One turning vector, and how many steps it has turned:
The counts run from 0 to 334.
[  4   9   4 -11  28   9   9  20 -25  -4  25 -20  41 -13  25   5 -34  -1
   4  -2  11 -28 -14 -20  -4  -7  15  15   0  -5   9  10]	37
[ -6   2  16 -18   3   0   5   2  17  -4 -26 -32   0 -16 -22  -9  -2 -50
   9 -41   1   6 -18   2   2   7  -5  -9   1   1   2 -27]	320
[ 15 -34  -6  12 -21  -7   2  33 -11  -4   8  -1  -5  11  -2   6  -2  12
 -23  39   5  28  -3  19  20   2  -3  27   0 -16 -15   9]	28
[ 22  26 -10  13  13   3  41  18  40  -6 -12  -7 -17 -21   3   8  -8  11
 -10   3  32  -4 -17  10  22 -11  -2   3  -5 -21   6  11]	292
[ 11  18 -26  -9 -15   1  25  18  -2 -19   1  -5 -12   1  11  10  -4   2
   8   9  50  13 -30  -9 -17  -9  -4  -3  -5   3  14  24]	294
[-18   1 -12 -12 -11   6 -17  24   3 -25 -22 -16  -4   1   6 -11 -16 -15
  21 -25   5  14 -44   5  -9  -4  -3  15  -8  -3 -27  16]	48
[  0 -17 -19   4 -32  19  31 -15   9 -17  -2   6 -24 -28   1  -7 -11 -20
  13  -5  13   0  20 -12   2  19 -14  -9  -1 -20  42   4]	154
[ 36 -12 -24  19   1 -14  22  10   8  23  -6   1  -2   4 -22  13 -16 -13
  14  23  30  -6   6  22   0   0  18  -3  -5  27  23   4]	23
[ 34  17 -22  31 -13 -10   1  11  22   9   7   3 -12  29   0  19  -2   8
  -6  24  18   0  14  30  -6  -1   8  20   7  24  12  -9]	93
[-15   6   8 -17  -7  -4 -23   9  12 -38  24 -18  -3   4  47 -13  19  12
 -13 -19  -3   9  -5  13  -7   9 -11  19  12   4  14   0]	112
[  9 -37  -2   0 -10 -11   4   3  -1 -12  -5  10  29  -7   4 -12 -37  -3
  -4  19  -1  15  -5  23  34 -12  13  -4   0 -37 -19  -3]	302
[ -9  18  10  -2  33   7 -32  43   2  -3   0 -10  34   7  25  26  -1  14
 -16   8   7 -20   0  10   9  -9 -11  16  19  14 -14  -4]	312
[  0  32 -11   6  18  13 -18   6  20   1 -25  -4  13  19  -7 -26 -33 -13
   9 -27  13 -12 -20   7  15  -1  16   2   2 -11 -28  15]	119
[ 30   2   6  -5  -1   9  27  -1  -8  -5 -11 -27  32 -11  -2  12 -19 -27
 -17   3  11  10 -30  12  13 -18   8 -19  -6 -29 -11 -22]	169
[ 29 -26 -22   8  11   8   2 -11 -12  -8 -17 -14  10  -8  47  12  -9 -30
  -8  -6  -4 -13  23   4  -5 -14   0   4   6 -11  11  19]	307
[-16  14   5 -14  -2   0 -17  14   3 -24  31 -19   9  -1  27  18  28 -15
   2  -3  13   6   2  21  -3   5  -9  11  13  18  47  12]	42
[ -1  -5   7  29 -17  22  -7 -19  -5  18 -13  24  15   7   0  15 -27 -25
  23 -17  -4   4 -23  10 -19   1  -6 -26   9  31   3 -27]	268
[ 27 -45  22  20   5   2  17  -6 -10  18  -4 -13 -11   2  -3 -22  27  17
 -10   8  13   7  21  11  -2  14 -11   0 -14   0  29   6]	276
[  4   3   1 -12  18  10  10  18 -22  -7  11 -19  35 -19  12  22 -36 -15
  -3   0   4 -31  -7 -32  -6  -6   9  -5   0 -12   9 -11]	36
[-16   4  -9   1  -8  -7 -18   2  34 -29 -22 -15  -6   2  28   9   2 -22
 -29 -31 -11  -4 -10  31  -1 -14  -2  12  16   3  14 -14]	114
[ -1 -16  -3  13 -24   9  20  -7  13 -12  13  -5 -22  -3 -21 -40 -21   4
  -8  -3  -5   7   9  16  17  25   6  27 -17 -36   6  11]	152
[ -9 -14  16  -9  -8 -25   6  14  30  -2  -9  26 -22   0  10  -5   4  11
  -8  -4   4  12  12  -8  11  16 -35 -25  22   3 -18 -39]	331
[-18   5   0   7 -16  19  -1   9 -16 -11  21  -1   5  10   2 -12 -27  31
 -10  -6 -14 -22 -17 -23 -33  22   5  28  -2  -8   7  -4]	284
[  9  13   7 -12  -6   3 -30  19   3 -16  10 -40  20  32  -7   6  27  -4
  -8   1  18  18  11  12 -15  17 -12   9   4  11  15   4]	245
[-17  -9  10  -6  29  -9  -8  28  -3 -19   6 -17  20   7  15  -4   1  11
 -41  14  18 -12  12  -3  27 -18  -6  14   3 -13  10  13]	109
[ 16 -12  -8  12   4   4 -16   0   5   5 -30   8 -19  16  45  -3  10  23
 -31 -15   8   6   2  -1  -5  -7 -24   2  23   2 -19  14]	60
[ 11 -17  10 -28  16 -28   6  10  -8   8  15  14  -3   1  19 -18   1   1
  -8  -9  35  22  12 -21  28   5 -22 -30  15  -1 -11   6]	57
[-13 -18   9  -7  34  -3 -13  48  -5 -13   7 -11  22  -3  19   9  -9   9
 -11  14   9 -24  19   1  31 -11  -3  25   6  -4  -1  17]	108
[ -7 -32  33  -6  33  16  19   7  -4  19 -20   6   3 -40   8 -20   7  22
  18 -19  11 -24  -6  -4   1  16 -13  -8   0  -3  14   2]	5
[-29 -24  13 -15  -9  -6 -15  16  -6 -45   3 -20  -3   4  36 -29  -9  -3
  -4 -27 -11   9 -18  -9  -9 -12 -22  20   1  -8  -5   5]	182
[-10   1  12  -6   9 -25 -13  15  31 -22  -6 -18   6  -7  10   8  14   2
 -15  -9  10  -3 -17  51  16 -17   8   2   5  12  23 -13]	44
[ 26 -12   0  -3 -40  28   7   6 -10 -24 -10 -28  17 -12  -5   1 -10 -12
  -8  10   4  31 -13  -3 -14   2  -1  -2  -9 -43 -16  -6]	100
[ -2 -17 -19 -12   8  -9   3 -16 -10   0 -11 -16  -9  25  -7 -38 -16 -28
 -10 -33   5 -15  25 -33  -3   9  -8   2  -1   4   6  17]	255
[  3 -15 -11  -6 -16 -19 -12  29  -2 -13  17  24  19   7  17   3 -25  32
   0  28  -1   5  -1  10   1   9   4  20  10  -6 -30  -5]	231
[-31   9  16  16 -19  12  17  -8  10   5  14  34  -6 -23  -1   1 -32   5
 -15 -11   1   7 -45  12  16  -1  -3   5   8 -17   8   2]	16
[ 22 -21 -21   0  13 -31  41  10  14   9  -3  20 -15 -29  15   0 -23  11
   3   2  19 -26   9   9   9  -1  17   5   4   1  13  -3]	157
[  0 -34  32  -9   8   6  17  -3  -4  18  -4 -10  -2 -25 -18 -14  10 -30
   3 -20  -2   2  14  -6   9  23 -12 -16  -8   7  29 -16]	3
[  2  12  29  18  27  37  12   3  -6  21   1   1  -9 -17  21   3  11  20
 -19 -17  12  -4 -18   0  11   7 -18  16  13 -11   7  21]	140
[-17   2  -3   0  -7  -4 -24   6  25 -32  -4 -16  -6   5  42  -1  15  -5
 -14 -26 -16   0  -2  31  -4   0  -9  27  17   0   8  -4]	113
